Each named turn below is shown by a few rows before and after it. Which turns, in which order, take the first row of each later pair to the second? The first pair is answered.
pob:
[-12 -22   9  15  22 -15  -4 -20  -1  28  -4 -41 -13 -10  -5 -36 -13 -20
   7   3  28   0  11   0 -10] => [ -1  39  -2  26  19 -14   3  -7  25   2   2 -20   3   1 -31  17   5 -13
   8 -34  26   1  -8  20  16]
[ -8   4  -1 -12 -14  -9   7 -14   1   8  18   1   6   5  -2  11   9  -9
   6 -13  14  27 -25  -8 -11] => [ -6   5 -17   4   7  -4  21  14 -12 -12   2  19  -3  15  14  17  23  -5
 -13  11   9   2  -4  11   7]
[  8   1   5  -3  -4 -14  -9   1  -9   1   8   1   8  -1 -24   9   3  -3
   5  -4  -2  -4   5 -16 -14] => [  4  -1  -1   4   4 -12  -3  11 -16  -8   0   7   3   1 -17  11  11   0
  -2   3  -5 -12  15  -6  -4]
[ -7   7 -22   4   7   6  19  26   4 -19   0  22  -9  19  27 -10 -13  -4
 -18   0  -8  -4  -3  34  -5] => [-15 -10  -7 -14  -7   1  10  -1  10   8  13   5  -8   7  16 -31 -34 -10
  -6  -7  -3  11 -18  11 -32]
zad:
[  1  26   4  27  23  -1   2   6   2  -3   3  -1   3   9 -16  17   0  -4
   4  -2   7   0  -1   0  12] => [  0  25  14   7   0  -3  -5  -6   5   2  12   1  12   2 -24  19  -7  -3
   9  -9   3  11 -14 -11  -5]
[  9  -2  11 -14  -9  -2  -8   4   8   1   2  10  11   4 -14  29 -11  11
  -9  -4 -26   7 -11 -19   0] => [  5   0 -10  17  26  -2   0  15   5  -6  -9   8   1  10  -4  22  -2   1
 -17   1 -16 -14   6   8  23]
[ -7  30  -9   5   3  -9  -7   2  22  -6   2   5   0   4 -22  14   6  -1
   9 -22   9   4 -13  10   8] => [ 14  17  12 -15 -19  -4  -7   5   2 -10  -1  19   2   4 -29  25   6   8
   3 -10 -12   4  -8 -16  -1]
[  0  22   5  20   8  17 -19   7   3  -7   4  -4  -5   2 -18   6  -1  -2
  -3 -11 -13   2 -17  -1   1] => [  5  16   8  13   3  15 -19   7  -1  -8   4  -2  -3   4 -18  10  -3   2
  -3  -6 -20   4 -15 -10   0]
Vaze:
[ 12   3   0 -13   2   1   9   0 -14   4  -8   8  12   6  -9  -5  -7   9
 -11   3   3  -4   7   7   2] => [ 10   5   2 -13   1  -4   6  -5 -12   9  -3   4  13   6 -13  -3  -9   6
  -5  -5   5  -1  -2   6  -4]
[  1   4   0  -4  -5   7 -24  -2   6  -7   4   5  24  -2 -10  10  15  14
  19 -26   7  12  -4  10   8] => [-10 -34   3  -2   1   8 -23 -12  -7   7  -1  -7  11  -4  10 -25   6   6
  16  -6  11   5   7   5  -8]
[ -7   0 -13  29  -5   6   4  11 -11 -15 -12  13  17   4   2  -4  15  19
   9  -3  -1 -14  19   8  17] => [-11  13  -1  28  -9  -2  -2 -13   7   4   6  -4  25  -2 -20  -6   6  11
  26 -28  11   0   0  -1   7]
[  0  -2   2  15  18  -2   7  10 -22 -15  -8  -5 -10  -7  13  -5   2  -9
 -11  20   1  -4   8  -6   6] => [  0  29   6  11  11  -4   5   3  -4 -17   2   1   2  -5 -12  19   6  -8
  -1 -10   3   9 -10  -6  11]
mus:
[ -3 -10  11 -14 -22  -3   2 -10   4   5   5 -19  -1  -1   6 -17 -21  -3
   0  22 -21  15  -6 -10  -7] => [-16  -9  -2  -4 -11   2   3  -6  14   5   0 -18  -3   0  21 -24 -17  -5
  -4  24 -14  10  -2   7   3]
[-28   2 -24 -22  -2   8   2  -6  22  11  15 -10  -5   0  18 -15 -19  -9
  -2   9  -2  18  -8  11 -15] => [-25  19 -27 -26  -3  14   0   1  29   2  14   1   0   1  17   1 -16  -6
  -5   6  -7  16 -13  18  -8]
[-18 -23  -9  -1  35  19  17  17  14 -21 -13  -3  -9   5  39 -38  13  -5
  11  35  -5  -3  26  21  13] => [ -4  13 -15  -9  23  25  16  32  23 -44 -14  23   6  12  24   2  28   8
   4  19 -16   3  18  26  23]
[ -7   3 -13 -12  -1   3 -15  -7   2   4   3  -4  -5  -2  10  -7  -9 -14
  12  -6  -2   7  -6  -1   6] => [ -8   7 -14 -11  -2   2 -14  -6   5   2   6  -1  -5   2  12  -4  -7 -13
  12  -7  -2   7  -8  -1   9]
Pairs:
Each pair is 2 to 3 turns apart.
[ 13  14   6   3   1  -3   0   4 -14 -11 -14   6  22  -6 -13  26  13  22
  -8 -14 -13  -6  -2   5  -5] => [ 11  -1   5   7   6  -3   3   8 -25 -11 -18   5  13  -4  -2  15  11  23
 -14  -1 -11 -16   7   4  -5] -> pob then pob then pob
[ 15  -2  -7 -16 -13  20  -1  18   1 -16   5  16   5   5  19   7  -7  19
 -15  14 -20  -7   7 -14  -3] => [-13   8 -16  -7   0  17  -3  -5  34   6  18 -11   6   2  18 -14 -19  -1
   2  -7   2   6  -8   5  -8] -> pob then zad then zad
[  4  18  -4 -12  -9   2   2   3  18  -8   7   7  13   1  -4   6   1   1
  -3 -11  -8  10 -11   6   4] => [ 11   4  -5  -2  -1   3  10  15  -2 -19  -5  15   3   5   3   4   5   7
 -11   5 -13  -6   4   5  11] -> mus then pob
[ -4  25 -11  10  16   4   4  14   3 -16 -16   1   3   3   2  28   0   1
   5 -14 -16   6   3   5   4] => [-23  13  -9   9  21  -3  -1  -6  13   4 -10 -22   1   0   6   0 -13 -11
  17 -18  -3  15  -3   4 -11] -> Vaze then mus
[  3  -1   2 -21 -15   2  -5 -12   3   1   0  -3   9  -2   2  -4  -5  -4
   4  -8 -14  13 -12 -13 -17] => [ -2   6   2 -13  -7  -2  -7 -15   9   3   4 -10   8  -4  -8  -5  -1  -7
   7 -19   0  12 -13  -7 -14] -> pob then Vaze
